In the rows, 128 means zero.
Each path below is one point turned by a fixed rotation once a step. After each direction that follows a path, write how fast that rotation turns it, in deg/step (0 if it stays still).
Each turn is a multiple of 5 degrees from 10 to 175, or 0.
Each row of a path follows its step; steps can be skipped.
Path 1:
step 0: [124 123 140 121 122 136 144 132 113 129 133 124 123 129 126 142 129 111
 128 115 124 135 129 126 117 139 128 130 111 126 121 126 135 129 119]
step 1: [122 120 123 131 131 134 143 125 146 131 118 127 122 130 131 130 133 117
 133 107 123 133 117 128 118 134 119 119 119 135 122 126 133 133 117]
step 2: [137 127 120 122 129 121 131 140 133 125 125 126 143 121 126 130 125 118
 130 106 119 137 126 130 109 132 134 120 115 132 124 124 135 128 136]
step 3: [120 129 132 117 127 139 147 144 127 125 117 123 121 120 117 134 125 124
 129 112 129 139 123 129 121 134 139 126 126 125 122 125 117 132 136]
step 4: [124 116 115 123 128 135 144 130 133 124 134 129 119 124 135 131 130 126
 120 119 134 134 118 124 114 126 123 115 114 129 132 114 120 126 139]
step 5: [143 132 113 119 122 131 143 124 121 126 123 121 131 124 123 114 130 131
 126 111 129 121 114 132 120 131 133 125 111 130 126 125 121 129 130]
step 6: [132 130 132 129 125 139 142 133 133 110 113 117 130 124 133 117 124 133
 127 129 123 131 121 122 113 139 136 130 118 118 135 121 119 125 134]
step 7: [129 127 127 128 123 135 144 137 113 111 122 125 113 125 132 124 133 126
 131 135 118 124 127 129 119 121 126 116 111 134 133 120 130 133 137]
step 8: [130 143 123 126 135 124 147 125 124 113 126 128 122 123 135 124 141 122
 127 123 124 117 112 123 126 129 134 130 120 126 131 113 131 134 117]
step 9: [139 127 134 127 118 136 130 121 119 114 120 121 132 135 135 136 140 119
 126 124 118 124 125 126 116 142 129 130 117 114 126 113 137 131 127]
step 10: [126 138 128 131 121 139 134 133 138 112 110 126 117 133 129 133 132 126
 134 125 115 132 120 139 126 126 122 120 118 127 118 122 141 140 122]
step 11: [132 142 121 123 129 120 136 137 128 108 128 133 136 128 136 143 119 112
 129 122 124 135 119 129 118 126 127 122 128 133 128 112 137 133 126]
[126 129 128 124 126 130 132 128 126 129 124 125 125 129 122 127 129 132
 130 126 129 123 128 132 132 127 130 129 130 132 125 133 130 132 126] : 155
[127 128 129 123 134 128 129 130 127 128 135 129 126 126 127 129 133 124
 132 133 132 127 127 129 128 128 130 128 130 126 127 127 125 134 132] : 85
[133 122 126 127 127 130 127 120 130 132 132 125 127 127 128 127 128 127
 128 125 128 125 123 129 132 132 126 129 126 124 129 126 130 130 125] : 90
[125 126 131 130 130 127 126 129 129 128 127 127 128 127 131 127 134 124
 128 123 121 125 135 128 131 128 132 129 127 130 127 124 129 129 126] : 45
Path 2:
step 0: [123 126 114 129 126 126 127 135 132 126 134 116 134 117 130 140 118 138
 118 133 125 128 138 146 135 135 133 125 120 126 128 135 109 141 128]
step 1: [121 130 123 115 120 105 140 138 122 121 124 122 129 119 126 136 130 145
 126 121 126 131 128 131 122 130 135 135 120 136 115 125 122 130 140]
step 2: [123 140 123 125 135 128 137 142 135 125 127 117 130 113 129 136 135 137
 125 141 131 115 136 127 118 137 121 125 110 123 120 133 137 127 133]
step 3: [122 124 123 124 133 115 124 127 124 112 131 115 137 127 141 132 123 145
 130 127 127 111 116 134 126 133 123 119 118 118 134 122 128 132 135]
step 4: [122 124 128 124 134 122 140 132 128 129 137 119 115 134 131 129 126 134
 134 131 121 118 125 134 130 117 137 115 103 126 111 122 126 122 134]
step 5: [114 133 122 113 130 123 125 129 134 133 131 127 131 136 125 119 127 135
 108 128 123 117 134 136 123 127 112 109 118 126 122 128 125 126 131]
step 6: [130 131 117 123 127 115 126 128 115 123 141 119 140 124 123 130 127 132
 130 140 129 118 127 138 126 110 125 108 129 133 119 137 119 132 128]
step 7: [123 130 119 125 115 128 119 141 128 124 127 135 125 135 125 133 119 143
 127 142 124 130 133 145 132 127 129 124 118 129 111 137 125 131 146]
step 8: [123 116 124 126 119 122 135 140 120 123 137 124 139 116 133 122 136 136
 114 125 126 123 139 133 122 135 129 118 128 135 118 137 138 129 144]
step 9: [132 128 117 127 127 123 132 136 142 122 142 114 133 121 121 137 133 135
 128 136 128 119 126 151 127 140 137 125 121 128 129 129 128 143 131]
step 10: [117 126 120 114 134 112 135 134 118 120 128 125 132 129 133 129 129 136
 124 130 128 128 117 140 133 138 126 139 112 137 115 118 133 132 135]
step 11: [119 129 122 114 139 134 142 132 128 125 136 118 127 114 141 131 129 130
 120 132 129 126 136 129 127 127 123 122 103 123 121 141 128 136 125]
[125 121 123 125 126 131 128 128 130 129 127 131 128 126 128 131 131 126
 127 131 127 131 127 132 130 125 129 130 131 134 131 130 133 131 128] : 35
[125 128 128 129 128 128 129 132 128 126 129 124 127 126 130 129 132 132
 126 129 130 134 124 128 124 132 130 133 130 123 126 126 131 129 123] : 45
[131 128 126 133 125 124 130 128 124 129 127 129 125 132 126 131 127 130
 131 129 124 131 121 131 130 127 129 131 124 129 130 128 124 126 128] : 120
[125 126 128 126 125 126 127 124 130 129 127 125 128 128 131 128 127 122
 133 129 124 126 125 124 123 134 128 130 123 129 128 130 128 130 127] : 45
[128 128 126 134 129 130 130 128 126 130 129 131 133 125 130 126 130 127
 121 128 124 128 128 127 126 130 122 126 125 126 132 133 128 125 126] : 125
[127 126 129 126 124 127 134 130 132 132 131 127 123 130 128 126 129 130
 127 122 126 133 131 125 126 128 130 123 128 129 132 129 126 128 131] : 100
[125 128 126 130 128 128 125 129 133 133 126 124 131 134 128 130 124 131
 128 130 129 131 131 128 133 133 123 129 128 126 129 126 130 127 130] : 155
[128 133 129 126 126 132 125 126 134 126 124 133 124 128 127 127 127 131
 125 126 126 127 125 133 127 130 127 128 127 124 130 130 126 134 128] : 160
